One turn sends every row of this set to another row. A few are shown first. Where does it send the rows asked after them?
j641: [-31  -7  -9 -29 -42   1  -4   8 -11 -14  -5   2 -27  22  27   1  -9   0
 -13 -15  31  17 -43  11   8   8  -9  11  22  -2 -12  14   3 -24  -1]
j797: [-24  -7 -15 -30 -46  -4   7   7 -20 -39  12   9 -15 -13  28   0   0  -8
 -11  -7  27  23 -47  23  23   7 -15 -11  25   3  -5  31   2 -23 -10]
j322: [-26  -8 -26 -21 -53  -1  -1  -2 -24 -21  20  16 -34   2  37  11  11   9
  -8 -10  21  29 -48  28   6   0 -11 -13  29   1  11   5  15 -11  13]
j783: [ 11 -13 -25 -19 -10 -39  27  -7  -9   9  10   9  -4   9  10  50   1 -34
 -24   1 -23 -32   3  17   2   1   9 -12   4 -39  -4 -14  16   8  34]
j762: [  3 -23 -34 -42 -50 -16  24   6   5   8   2 -24  34 -14  28  14  -8   5
 -11   3 -35 -32  -1  14  -9  -8 -31 -12   6 -44 -15  18  -2  17  44]
j494: [-34  -4  -1 -30 -32   1  -6   0  -9 -12   1  -1 -26  26  28  -1  -6   7
 -11 -17  32  12 -38  20   6   8  -9   6  24  -4 -12  16  -3 -21  -5]
j785: [ 28  20 -19 -27 -19  -5  38 -19 -14 -29 -18  -3   8 -11  -5  34 -15 -19
  -2  11 -11 -11  22   8  -3  -5  -6  -1  18 -39  17  27 -13  14  32]
j17: [-27  -7  -7 -33 -36  -9   7   1 -13 -36  22  10 -15 -10  28  -2   2  -4
 -15 -11  26  15 -44  27  23   5 -11 -19  26   2  -3  31  -2 -21 -15]
j114: [ 19  14 -24 -31 -27 -10  24 -16 -16 -26 -11 -20  32 -20   2  35 -16   0
  -2   2 -10 -19  18  16  -7 -17 -21   7  17 -52  19  32  -7  15  35]
j488: [-24  -3 -11 -32 -35  -4 -10   6  -6 -37  12  16 -20   4  37  13  -1  -5
  -4 -19  40  33 -27  15   5 -13 -16   9  -4   5  10   9   3 -18   2]
j99: [-26  -6  -9 -27 -34  -3  -8   0 -12 -27   4  15 -18   6  38  12  -7 -12
  -6 -20  40  34 -34  21  11  -4 -12  11  -3   6  10  12   3 -19   0]
j908: [ 30  16 -33 -30 -45 -12  40 -11 -14 -20 -12 -14  14 -21   0  18 -16 -20
  -1   7  -9 -24  16   9  -7 -20 -12  -5  10 -41  20  35 -15  10  38]
j34: [-28 -18 -21 -27 -49   1   0  -4 -27 -18  18  11 -31  -4  38   6  14   4
 -13  -7  24  29 -45  29  17   7 -13 -19  20   6  14  19   7  -9   2]
j888: [  0 -12 -32 -26  -1  -9  20  -2 -48 -14   5 -17   4 -19  18  44   5  13
  22  -2   1  -7  16  48 -13 -14 -38 -17 -28 -30 -18  23   6   3  43]
j533: [  7 -22 -31 -40 -45  -2  38   7   9  10  -6 -11  15 -10  33   5  -3  -9
  -2  15 -39 -19   6  14  -7   9 -25 -22  -2 -25 -24  16 -13  16  46]
j135: [-28 -16 -16 -35 -46   0   4   6 -21 -30  15   4 -22  -9  28  -2  11   1
 -15  -3  26  19 -42  22  23  10 -15 -19  25   4  -1  33  -1 -18 -10]
j964: [ -4 -27 -32 -43 -45  -7  28   5   8  18  -3 -19  22 -12  23  11  -9   1
 -12   6 -24 -21 -12  21 -17  -6 -45 -20  -2 -35 -25  15  -4   2  59]
j6: [  7 -16 -31  -6   0 -22  32  -1 -32  16  22  -7  -3   6   5  42   5 -19
 -26  -2 -11 -31 -19  33   1  -8  18  -5   2 -52 -11 -10  17  -6  24]
j338: [-25  -7 -16 -24 -46   1   4 -12 -23 -15  19  15 -30   6  38   4   4  11
 -12 -15  22  24 -50  31  10   3  -5 -19  30   3  15  16   7  -7   4]
j89: [ 11 -14 -20  -8 -10 -38  25  -5 -20   8  15   3  10  -9  15  49   4 -38
 -23  -6 -28 -32 -12  33   2 -15  -5 -10  -9 -42  -6  -1  27   8  39]
j71: [-25  -7  -3 -32 -33  -6 -14  -2  -8 -26   4   7 -26   9  29  10  -2 -11
 -13 -16  41  28 -28  11  15  -4 -13  11   2   3  13  17  -2 -17  -4]
j995: [ -1 -11 -33 -19  -6 -13  16  -5 -47 -12   9 -20  21 -19  25  50  10  13
  18  -1 -11 -17  22  51  -7  -9 -24  -8 -14 -42  -3  18   9  17  33]
j542: [  3 -13 -30 -17  -1  -5  29  -2 -43 -10   3  -9  -1 -13  29  41  15  -2
  26   9 -17  -8  28  49  -2   8 -18 -18 -22 -24 -19  15  -1  16  33]
j883: [-37  -3  -8 -28 -41   4  -8   9  -6 -16  -1   1 -26  21  24   6  -1   1
 -14 -10  31  16 -39  17   3   7 -14  13  32  -8 -13   5   3 -26   5]
j747: [ 20  16 -24 -38 -23  -6  36 -17 -16 -27 -14 -10  20 -20 -16  36 -20  -6
 -14   4   4 -14   5  11 -13 -20 -25  -7  21 -47  17  35  -6  -2  42]
j456: [-32  -9  -5 -32 -36   1 -10   0  -9 -10  -2   2 -30  25  25   7  -2  -2
 -20 -14  37  17 -35  11   9   6  -7  11  19  -4   3  12   1 -19  -1]
j181: [  2 -24 -39 -40 -48 -14  37  16   5  20  -1 -18  21  -4  27   8  -3 -20
 -10   4 -22 -41   4  14 -11  -6 -17 -17 -10 -35 -21  11  -8   5  42]
j186: [-26 -12 -25 -23 -50   1   6  -1 -29 -16  13  17 -28   4  38  10   5   3
 -13 -13  24  28 -53  28  12   6  -5 -14  24   5  10  12  15 -13   5]
j592: [  5 -20 -24 -32 -44   4  37   6   7  22 -10 -11  30  -5  33  14  -6 -16
 -14   2 -36 -23 -11  19 -16  -9 -24 -12  -9 -34 -13  16   2  16  54]
j568: [  6 -15 -30 -20 -11 -47  18 -11 -19   9  18   1  -3  -2   0  55  -3 -20
 -28  -9  -9 -30 -14  25  -6 -17 -13 -14   3 -46  -2 -10  26  -3  47]
j91: [ 27  18 -20 -27 -28   9  47  -9 -26 -20 -21 -12  19 -11  -2  29 -15  -7
  -8   4 -17 -22   3  10 -13 -17  -9  -5  18 -44  10  43   1  14  37]
j452: [ 10  -3 -19 -11   1  -6  25   3 -50 -16  -3 -19   5 -14  19  40   6  -4
  21  -1 -16 -19  16  44  -6 -13 -21  -3 -26 -33 -25  32  10  11  31]
j475: [  1 -12 -36 -11 -15 -35  30  -4 -31  17  13  -5   3   2   9  50  10 -33
 -15  -1  -9 -42   3  39  -2  -5   6 -13   2 -47  -2  -9  15   0  35]
j519: [  7   0 -35  -9 -16  -6  24  -9 -49  -6  -4 -22   1 -16  21  35   9  -8
  31   5  -4 -14  28  52  -9  -9 -21  -3 -20 -33  -2  20  -7  12  40]
j498: [-25  -5  -1 -32 -32  -5  -9  -6  -1 -24  12  14 -18   9  42   5  -6  -5
  -6 -23  36  29 -31  22   8  -8 -13   3  -4   7  12  15  -4 -13  -2]
j390: [  1 -18 -31 -23 -15 -42  14  -2 -17  12  17  -8  17   3  15  53   0 -10
 -22 -10 -20 -40   0  24  -4 -12  -4  -5   3 -52  -2  -9  24  11  35]
j645: [  9 -29 -32 -34 -38  -7  35  19  10  15  11 -21  20 -11  28  -6  -9 -12
 -18   5 -28 -26 -17  12  -4 -11 -15  -9 -17 -37 -33  14 -11  -2  32]
j672: [ 38  14 -25 -21 -33   0  38 -17  -8 -25  -2 -11  17 -28   1  11 -21 -17
 -10   7 -11  -2  -5  10  -1 -27  -8   5   4 -44  22  32 -19   6  33]
j902: [ 11  -5 -32  -3  -3  15  27 -11 -52  -3   5 -20   1 -14  26  30   7   7
  23   4  -4   5   8  55  -9 -12 -12   3 -25 -36  -2  17  -7   9  36]
j717: [-31  -6 -15 -35 -43   0   8  14 -13 -44  17  11 -10 -14  25   3   7  -4
 -14  -3  29  18 -40  22  17   3 -17 -13  29  -1  -7  26   1 -28  -9]

j34 turns into j71
j488 turns into j717
j747 turns into j964
And these:
j672 turns into j645
j762 turns into j390
j542 turns into j785
j99 turns into j797
j592 turns into j89
j338 turns into j498
j181 turns into j475

One turn sends every row of this set to another row. A few are shown first. Where does it send the rows asked after them?
j630: [-10  -8  -1  15  -1 -14 -10  11   2  17  21  -1  29   2 -12  40 -31  67]
j556: [ 14   9   1 -35  -6   9 -19  10  24  -1  -8  -4  -8  -8   3  10 -39  84]
j957: [  9 -32  32 -11  15   4  33  28 -13   2  -1   2  -9  -9 -11   3  12  54]
j811: [-24 -12  43 -39  -1  -7  -9  10  -5  15  10 -20   6  32  -3  17 -21  42]
j362: [-29  -3   6 -29 -17 -15 -11  24  18  14   2  33   1   4 -32  18 -35  62]
j832: [-26  -2  46 -32   0 -10 -11  28  -8  14  25 -17  -8  20 -16  13 -15  51]
j940: [ 16   1   0 -17 -13   4 -18  -2  30 -13   5 -11  -3   7  -2  15 -40  84]
j490: [  8 -26  26 -19  15  -2  49  28  -6  11  -7  -2  -9  -9  -4  -2  -2  57]
j303: [-22  -2  -9 -18  23 -13   5  26  -9  16  -1  16  20  32   6  22 -20  54]
j413: [ 15   6  47  25 -16 -36  -4  15  15  -9 -21   0  -6  -6   3   6 -25  56]
j437: [-13 -15  21  13 -37 -13  21   8  14  -1 -18  20  -1   0 -28  42 -32  63]
j73: [ 11  26   1 -14   4 -16   1  33  -4 -24 -14   8 -35  24 -15  23   7  46]
j84: [-13  -3  -6  27   4 -14  30   6  -5   5 -18  -5  24  13 -12  21  -4  48]
j790: [ 23  -8  30  25  -3 -41   1  16  22  -8 -29  -1  -8   7  -4   3 -25  40]
j187: [ 18   4  23 -17   7 -25  10  19  13  27   7 -25   2 -16 -30  58 -32  41]
j891: [ 14 -32  10 -19  11  -2  40  12  -7   6   2  -3   1  -7 -17  -1   9  48]
j155: [ 17   2  -8 -17  10 -16 -10  29   3 -24  -5   8 -33  40 -14  19  -5  46]
j934: [  6   6  24  -9  -1  -7  20  15   8  20  -5 -30  -7 -20 -33  61 -24  49]
j188: [  8  -4  41  20 -14 -36   0   7   8  -8 -35   7 -10   7   9   6 -25  51]
j689: [-29  -4  43 -37   5   8 -17  18  -3  13   8 -22  -4  19 -18  19  -9  48]
j345: [ 17  -5  23  -6  -1 -16  11  25   2  21   1 -22   8 -16 -23  64 -25  31]
j466: [ 18  17  -7 -21  17 -27  -3  36   7 -20  -1  18 -25  25 -13  17  -4  47]
j106: [ 14   3 -11 -22 -12   6 -23  -1  25  -1 -13  -4  -6 -15 -11   7 -35  78]
j33: [ 14  11  33  25 -12 -32   9  20  24 -12 -31 -10   2   9   6   6 -28  40]
j292: [ 11  16  -6 -13  -1 -14 -15  43  -9 -20  -9  14 -32  22 -12  27  -5  41]
j461: [-21  -3  38 -38  -1  -4  -2  26  -3  13  14 -29   1  33  -6   4 -18  37]
j997: [ 20  -5  -4 -16 -10   6 -26   8  34  -3 -10 -18  -4   4  -5  15 -47  68]
j601: [ 11  -5  36 -10  10  -7  12  19   8  24 -14 -19   1 -27 -22  60 -23  46]
j650: [-22  -6   1  -9 -22   1  28  46   3  -2 -24  28  -5  14 -15  10 -16  41]
j661: [ 22 -32  20 -11   6  -6  51  14  -6   1   5  -9  -7  -1 -10   5   0  56]

j601 turns into j997
j556 turns into j461
j630 turns into j362
And these:
j466 turns into j490
j106 turns into j811

